One turn moves every row onto another: examples first, then more rows asked:
q_524: [ -5  -1  11  12 -29 -28 -13  25   7  21  -6 -30  -1 -13  10  13   4   1
  12  14   9  20]
q_601: [-21  36 -32  -6  -3  12  -8   1  13  -9  28  -3  -1  15  -7 -20  -2 -20
  -5   1  19 -15]
q_796: [ -1 -31  -5  55 -15   3  -6 -20  -1   4   9  40 -32  -8   5 -17  -2 -19
 -13  -1  17  -7]
q_411: [ 11  34   2   9  11  15   5 -39   1 -23   0 -20 -26  -2  26  17   2  17
  -2 -24  47   8]
q_639: [ -2 -23  20  25 -22  14 -25   8  -3  22 -15 -27  -5 -11  -5  22 -16  32
  -5 -19   1 -10]
q_249: [-21 -26 -15   8  16  15  -3 -43 -15 -17  16  37  22  20   2  20   0   3
 -14 -28  -1   3]
q_318: [ -7 -12 -17  -2  22 -33  -6  20  24  18 -32  17  -8  12  22  26   3  -3
 -12 -21   0  10]
q_632: [  6 -11 -15  52   3 -25 -16   3  -6  -5   1  29 -15  -8 -16 -14  34  -4
 -16  15  13  18]
q_910: [  1  -9   7 -31  30 -26 -12 -32  -5   5   0 -20 -26  -8 -34 -14   5  28
  -6 -21   4   1]
q_603: [ -5  -4  -9  -7  15 -10  -5 -12  11  -4  -5  50  28  15  -4  33  11  16
 -32  -1  19   5]
q_146: [ 21  14 -13  -1 -16   3   3 -25 -16  -3  30 -26 -38 -28  -2  -9 -11  33
 -27 -19 -18   2]
q_934: [ -5 -27  13  50 -10  30  -8 -25  -3   9 -13 -27  -1  -2  30   4 -17  18
  -6  -1   1  -8]
q_284: [ -3  13 -41  25   5   0 -20 -43  -1 -16  25 -17   4  15 -16 -21  24  16
 -12 -22  32   6]
q_62: [ -7 -32  -2  44 -31  -4 -10 -18  -5   2   4 -46 -15  -3  27  10   0  -2
  13 -11  -3  15]
q_547: [-14 -37  -8   9  25 -11 -13 -18   1  23 -18  19  -4   5  12  12 -12  10
   2 -58   1   8]
q_7: [ -6  -5   5  39 -10 -18  -2 -15   0   8  -1 -32   8 -10  34  -7  12   1
  17  25  13  30]
q_975: [ 28  23 -13 -11 -20 -18   6 -16  -5   5  20 -14 -35 -34   1  -7 -10  39
 -29  -6   1   2]
q_205: [ 11 -15 -10 -25   3 -48   9 -35  22  -3 -10 -14 -45   1  16  -4   1   9
 -16   7  24  -9]
q_320: [-10 -35  -5 -10 -12  -3  -2  -8  -8 -19   4  43 -17   3 -16  30  -8   0
 -29  -1 -17 -22]
q_711: [ -6 -21  -3 -10  -1 -31  -1  -7 -10 -18  21  31  -6  -1 -31  23  29  -7
 -19  10 -11  19]
q_487: [ 10  12 -19  13 -11  12 -12 -28  30   9  12   7 -10  14   0  -5  -6  13
 -35 -12  57 -26]
q_115: [  0 -51  -4   7 -18 -28   7 -48  -9 -15  22  37 -21   2  -3  20  11  -4
 -16  -7   9   5]
q_344: [  0  49   1  -4  19  11   0 -19  -5 -27   4 -24 -18  -5  14  10   8  11
  10 -17  33  17]
q_156: [ -9   8  24  17   1  10 -17  20   2  23 -17 -17  15 -15   3   0  -9  22
  -1  19   4   5]
q_311: [-15  -8 -12   2   8  -7  15 -27  15 -11  25  37  15  21  19  25  15 -31
 -14   5   9  20]
q_76: [-16 -11 -16  35  -1   6 -22  19 -18  -7  -8  40 -13 -11 -19 -16  -4  -1
  -8   4  -4 -20]
q_409: [ 22  21 -21  -4 -24 -11  15 -19  -3  -6  30 -24 -44 -23  17  -7  -9  14
 -26  -1 -12   3]
q_587: [-12 -25 -11  17  28 -17   2  -9  16  16   4   2 -17  17  21  16  12 -31
   2 -34 -15  35]
q_726: [  2  44   7  -4  12  31   3 -17   5 -20   0 -15 -24  -2  18  18 -13  10
  -2 -21  36  -5]
q_169: [ -6 -15  -5 -18  19   5   6 -25  12 -12   9 -31 -51  14  -2  -4  -7 -14
 -18 -10 -22 -22]

q_205 -> q_284
q_249 -> q_320
q_587 -> q_796
Where do these go?
q_975 -> q_344
q_524 -> q_7

One turn moves every row onto another: examples first, then more rows asked:
q_419: [  2   6   2   4  15  -9   2 -34   2   6   3 -16  28 -14   6  14  32  45
  42  -3  -4]
q_461: [ -2  25 -26  22  12  -3   5 -19  -8  12 -25  -8  58  -3   9 -13   5 -25
   7  14  -1]
q_648: [  0 -26  -7  -9  40 -15   2 -10  -8 -13  41  12 -30  -6 -16  -8   3 -23
  18  -3   0]
q_735: [-18  -3   4  10  17   8  17 -29 -14   6  13  10  48   4  -2   2   6  33
  22 -15  -5]
q_53: [  7   6  -4  12 -34 -31   7  27  -2  -3  -7  -4  -7 -14   0  -3   2  44
   9  -9  -9]
q_761: [ -5  -1 -22  34 -49 -18   4 -13  -9   4  20  -5 -27 -17  -4  18  -1 -30
  12  -1 -15]
q_125: [-11  25 -33  11  20 -17   6  -4   3  -2   0 -10  60 -14 -10  -5   1 -18
  24  -6  28]
q_457: [-14  -1  34  13  47 -22  -6 -29 -17  -5  31   2  17 -10 -31 -20   8  -6
   6   4 -19]
q_44: [-13 -17  33 -16 -10 -58  -3  10 -20  14  -3 -20  25 -21   5   2  12 -20
  21  13  16]
q_888: [  0  16 -25  21 -51 -14   2  -9   6  -6  26 -12 -17 -27  -7   6 -11 -30
   6 -13 -14]
q_328: [ 16  23  31   4  42 -15  -8 -17   5 -22  20  16  16 -34 -21 -23   3   0
  22  -1   0]
q_765: [ -2   4  -9  27  13 -16   1 -31 -31  11 -29 -22  31 -16  18 -18  11  -6
  -2  32  -9]
q_600: [ 19   3   2  26 -26  -9   9  30 -22   0   1  10   2 -16  -7  -3   3  32
   2   1 -23]
q_57: [ -9   6 -20  23 -47 -18   8  -8  -4  -8  32  -6 -20 -27 -10   4 -18 -26
   2 -16  -9]
q_460: [ 11   5  -7  29 -22   0  10  31 -22  13  16   3  18   3 -25   7  13  16
   2   0 -35]
q_694: [ -8   8 -19  17 -25 -19   7  27  -2  17  15 -16  19  15 -29  14  20  16
  10 -11 -31]
q_620: [  0  11  24 -20 -10 -26   2  18  -6  15   5  -8  60 -12  -7  -6  -1 -44
  10   1   3]
q_548: [-14  -7  -1  10  18  -4  11 -30  -8  10  10   1  38   1  -3  18  25  36
  42 -11   2]
q_229: [-18   4 -20   9  27 -40   3  -6 -13 -12  11 -27  34 -35 -11  -7   6   5
  25   0  38]
q_762: [  0  -3  15   7  17 -15  12  18  11 -11  19  10 -30 -31  16   6 -11 -53
   9 -15  -2]
q_727: [ -9  11 -18   6 -32 -37   5  26  10   6   2 -20   4   6 -14   8  12  34
  13 -18 -13]
q_155: [-15   8   5  -2   5 -25   5  -2  30   7   2 -18 -26  -3  24   7   2 -57
   1 -14 -25]
q_63: [ 12  -2 -17 -15  18 -12  -8 -33  21   7  -4  -8 -31  17  13 -11  17 -29
  12  10 -31]
q_522: [ 18  14 -20 -23  15   0  -2 -18  35  -8   0  13 -16   7  12 -23  -6 -31
  11 -10 -13]
q_633: [  7  16  10   0  12   3   2 -35   1  -2   3 -18  34 -21  10  -7  17  47
  22  -3 -15]
q_302: [-31  -5  22  11  35 -36  -5 -44  -4  14   2   0  14  26 -15  -7  20 -10
  13   6 -23]
q_102: [ 17  33  16  -1  26 -23  -8 -25  32 -12 -17  22  14 -15   1 -11  10  -2
  40  -5   8]
q_716: [  9  -7  37 -10 -16 -41  -6   4 -22  18 -19 -16  26 -23  18  -3  14 -25
  15  27  -1]
q_780: [ 11  -2 -14 -20  31  -3   5  -4  16 -21  28  25 -15  -8  -6 -21 -14 -27
  15 -17   5]
q_56: [ -4 -11  16  14  22 -16   7  11  -2   0  30  -5 -32 -24   5  14   6 -58
   6  -4 -19]
q_729: [-18  -6  26 -21  -6 -48   2  19 -11  11  14 -15  46 -15 -10   1   2 -32
  18  -3  19]
q_576: [-12  -4  10   8  15 -23   3   0  11  11  20 -24 -30  -7  11  15  13 -60
   1  -3 -34]
q_905: [ -6   9   8  -2   6 -21  10  10  31  -6   2   3 -28 -17  26   2 -14 -52
   5 -21  -6]
q_649: [-12  -8  -5  20  23 -40  -2 -21 -35  -4  -5 -34  17 -35   6 -14  11  12
   9  25  15]
q_452: [ -5   9  12   5  12  11  12 -32  -8  -1   9  -1  45 -10   5 -13   2  40
  10 -10 -17]
q_270: [-12  -6 -19  30 -47 -20   8 -10 -14  -2  28  -3 -26 -22  -9  11 -12 -26
   6  -9  -9]
q_877: [ 17  10  32 -12 -16 -21  -3  10 -12  19 -15  -9  48 -18  10  -7   7 -40
   8  18 -10]
q_70: [  4  12 -26  27 -51 -14   2 -13   3   2  19 -12 -21 -22  -4  15   0 -32
  12  -5 -18]
q_564: [  0 -27  -9  -5  33 -21  -6 -27  -6   5  22  -8 -39   9  -3  -1  22 -24
  15  14 -22]
q_485: [-12  16  11   4  22 -37  -7 -41  26  11 -29  12  13  21   5  -1  21  -8
  35  -1  -7]

q_457 -> q_302
q_694 -> q_727
q_522 -> q_780
Where do these go?
q_620 -> q_729
q_548 -> q_419
q_125 -> q_229
q_57 -> q_270
q_576 -> q_155

